Each named turn below is shown by a few rows before and after it. Which turns, in which order, take the first row of each later pair to the second? The first pair is answered.
K640:
[-1.93  0.62  0.20  1.37 -1.47 -0.23  1.94 -0.70 -1.21 -1.01] |-> [ 1.43 -0.14 -0.61 -2.24 -1.49  1.73  0.62  0.73 -0.18 -1.02]
[-0.52  1.41 -1.52  2.60  0.12  2.03 -0.03  1.51  1.18 -1.47] |-> [ 0.20  1.73 -1.76  0.74  0.32  0.16  1.69  0.34 -2.78 -2.08]
[ 1.38  1.35  0.87  0.56 -1.73  1.64 -2.65  0.13  1.13 -1.24] |-> [ 0.02  1.91  1.31  1.83 -1.59 -0.45 -0.97 -1.46 -1.74 -1.71]
[-0.02  0.46  1.57  2.59  0.14  1.09 -3.17 -1.44 -0.45 -0.47] |-> [ 1.56  0.41  0.87  0.12  0.17  0.05 -2.43 -1.94 -2.93 -1.07]
K271:
[ 0.29 -0.28 -2.36 -2.31  0.26 -2.14  2.95  0.58 -1.06  1.10] |-> [-0.77  0.62 -2.53 -0.69 -0.66 -1.28  3.22  2.14  0.47  0.51]
[-1.13 -0.12  0.67  4.28 -2.10 -0.08  1.10  1.51  0.25 -0.48] |-> [-0.68 -0.69  2.07  4.49 -1.50  0.75 -0.31  0.44  0.31 -0.14]
[ 0.77 -0.25  3.38  1.17 -0.71  3.91 -2.79  0.34  1.43 -1.71] |-> [ 1.83 -1.07  3.74 -0.74  0.23  2.77 -3.25 -1.70 -0.65 -1.02]
[ 2.05 -3.78  3.12 -1.34  1.85 -0.67 -2.84 -2.40  0.91  2.35] |-> [ 2.23 -3.45  1.19 -3.15  2.13 -2.82 -0.38 -2.29 -1.34  2.23]
K899:
[-2.30 -0.55  2.98  0.56  1.50 -1.31 -0.25 -2.54 -2.13 -0.62] |-> [-3.17 -0.94  0.51  1.03  2.23 -1.87  0.08 -1.39  1.84  1.72]
[-1.04 -0.91  0.13 -0.32  2.87  0.05  1.20 -1.17  0.42  0.97] |-> [-1.21 -0.08 -0.76  0.25  1.94  1.03  2.27  0.62  1.24 -0.07]
[ 2.37  1.48 -1.45 -1.95  1.06  0.41  1.82  0.75 -2.43  0.06] |-> [ 2.37  0.62 -1.19 -2.29  1.77 -0.17  1.26 -0.45 -2.12  1.36]
K324:
[-0.82  2.29 -1.15 -0.57  0.14 -1.27  2.91  1.58 -1.13 -1.44] |-> [-1.61  1.66 -1.49  0.95  0.82 -0.43  1.27  1.90  2.86  0.61]
[-2.02  1.03  3.52  1.90  0.53  1.12 -3.39 -0.96 -0.74 -0.06] |-> [-1.89  1.47  3.46  1.12  0.11  0.26 -2.00 -1.20 -3.24 -1.05]
[ 0.39  0.04  0.47  0.07 -0.65  1.23 -1.41  0.33 -0.08 -0.30] |-> [ 0.32  0.45  0.33 -0.25 -0.85  0.65 -0.36  0.31 -1.18 -0.97]
Pairs:
Each pair is two turns apart.
[-0.77  2.26 -0.26  1.76 -2.43  1.90  2.94  1.00 -0.57 -0.79] |-> [ 0.08  1.11  1.25  0.68 -1.35  0.37  2.09 -1.97 -3.62 -0.35]  K899 K271
[ 0.69 -1.33  1.06 -0.04 -0.08  1.67 -2.81 -1.25  0.62 -0.11] |-> [ 0.23 -1.66 -0.36 -0.90  0.88 -0.98 -1.78 -2.21  0.27  1.49]  K324 K899
[ 1.94 -0.66  1.65  0.68 -0.70  2.95 -2.34  1.80  1.06 -0.14] |-> [ 2.42 -0.05  1.84 -0.60 -0.67  0.87 -0.17  0.69 -3.40 -1.76]  K899 K324
[-1.18  2.10 -2.66  0.90 -0.19 -2.62  3.25  0.59  0.28  0.11] |-> [-2.05  1.64 -2.03  2.63 -0.13 -1.67  2.07  0.44  2.53  1.12]  K899 K324
[ 2.47  0.50  1.28 -1.64 -1.66  0.83  1.58  1.39 -2.53 -2.15] |-> [ 1.99 -0.65  0.02 -2.51  0.06 -2.34  1.85 -0.82 -2.41  0.87]  K899 K271
[ 1.08 -1.15  1.59  0.44  1.44  1.69 -3.69 -1.27  2.52  1.56] |-> [ 1.30  0.93  1.80  1.10 -0.91  3.82 -2.12  1.62  1.08 -2.27]  K899 K899
[-1.81  0.86 -1.12  1.67  2.72  0.69 -0.42 -0.30  2.45  2.01] |-> [-0.92 -0.10 -0.39  0.76  3.33  0.18 -1.41 -1.94  1.37  2.59]  K271 K271
[-2.53 -0.47  2.82  1.23 -0.93 -0.04 -0.63  2.00  1.65  0.75] |-> [-1.28 -1.26  3.81 -0.05 -0.52  0.19 -2.07  1.03  1.03  1.17]  K324 K899
[-1.02 -0.27 -2.30  0.22  0.63 -2.90  2.06 -0.23  0.79  1.95] |-> [-1.06 -0.39 -2.36  0.91  0.66 -2.19  1.27  0.16  2.29  2.15]  K640 K640
[ 0.28  0.60  0.13 -1.40  0.08 -1.82  0.29 -0.27 -0.64 -0.57] |-> [ 0.81  0.32  0.83 -1.41 -0.20  0.12 -1.17  0.33  0.79 -0.76]  K640 K324
[-2.07 -2.60 -0.70 -0.10  0.40  1.38  0.17  0.23  2.40  0.70] |-> [-2.78 -2.60 -0.96 -0.01  0.94 -0.90  1.37 -0.95  0.46  1.04]  K640 K324
[ 0.06 -0.02  2.10 -0.65 -0.86  0.28  0.19 -1.40 -3.97 -2.12] |-> [ 0.93  0.59  1.37 -1.39 -1.74  2.12  0.04  0.62 -2.83 -3.03]  K640 K324
[-2.67  0.21 -1.43  1.66  0.06 -2.55  2.71  0.35 -0.35 -0.26] |-> [-2.04 -0.29  0.01  1.13  0.57 -2.80  1.74 -1.36 -2.45 -0.37]  K899 K899
[-0.01  1.79 -3.72 -1.06 -3.46  0.72  3.17  5.36  0.66 -2.66] |-> [-2.78  2.54 -1.02  2.11 -3.17 -1.00  3.80  2.53 -3.29 -3.82]  K271 K640
[ 0.52  1.07  2.67 -1.98 -0.52  1.73  0.73  1.28 -0.54 -3.61] |-> [-0.42  1.68  0.71 -1.33 -1.16  1.15  2.15  2.93  1.31 -2.83]  K324 K640
[ 2.72 -1.02 -2.10 -3.58 -0.14 -0.05 -0.75  0.54  1.48  2.38] |-> [-2.92  1.39 -0.63  3.85 -1.52 -0.73  1.45  1.18  1.76  0.60]  K899 K640
[ 1.69 -0.78  0.50 -2.18 -0.36  0.86 -0.75 -0.54 -0.95 -0.06] |-> [ 0.42  0.29 -1.41 -1.73 -0.66 -0.98  1.63  0.31 -1.11  0.11]  K271 K324
[ 0.68 -0.24 -3.34 -1.24  1.91 -0.75  1.92  0.87 -1.16  0.35] |-> [ 1.30 -1.26 -1.93 -1.31  2.17  1.26 -0.94  0.70  1.40  1.53]  K324 K324
[-0.75 -0.98 -0.94  2.41 -1.98  2.21  0.02  2.21  4.11 -0.96] |-> [ 1.16 -3.00  2.91  0.87 -0.16  0.74 -2.63 -3.17 -0.98 -0.28]  K899 K899
[-0.34 -1.84 -0.07 -0.47  1.50 -1.16 -1.48 -1.19  1.50  2.18] |-> [ 0.19 -2.22 -0.50 -1.22  1.55 -1.06 -1.18 -1.06  1.06  1.93]  K640 K640
[-0.27 -1.01  0.38  1.72 -2.76  3.10 -1.39  2.29  3.15 -1.18] |-> [ 2.53 -1.52 -0.41 -2.46 -2.78  2.93 -1.04  2.31  0.59 -1.84]  K640 K640
[-3.30 -0.25 -2.56  2.61  1.71 -1.17  1.75  1.37  4.06  3.25] |-> [-1.37  0.99 -4.47 -0.58  0.58 -2.06  5.08  2.39  0.18  0.81]  K640 K271
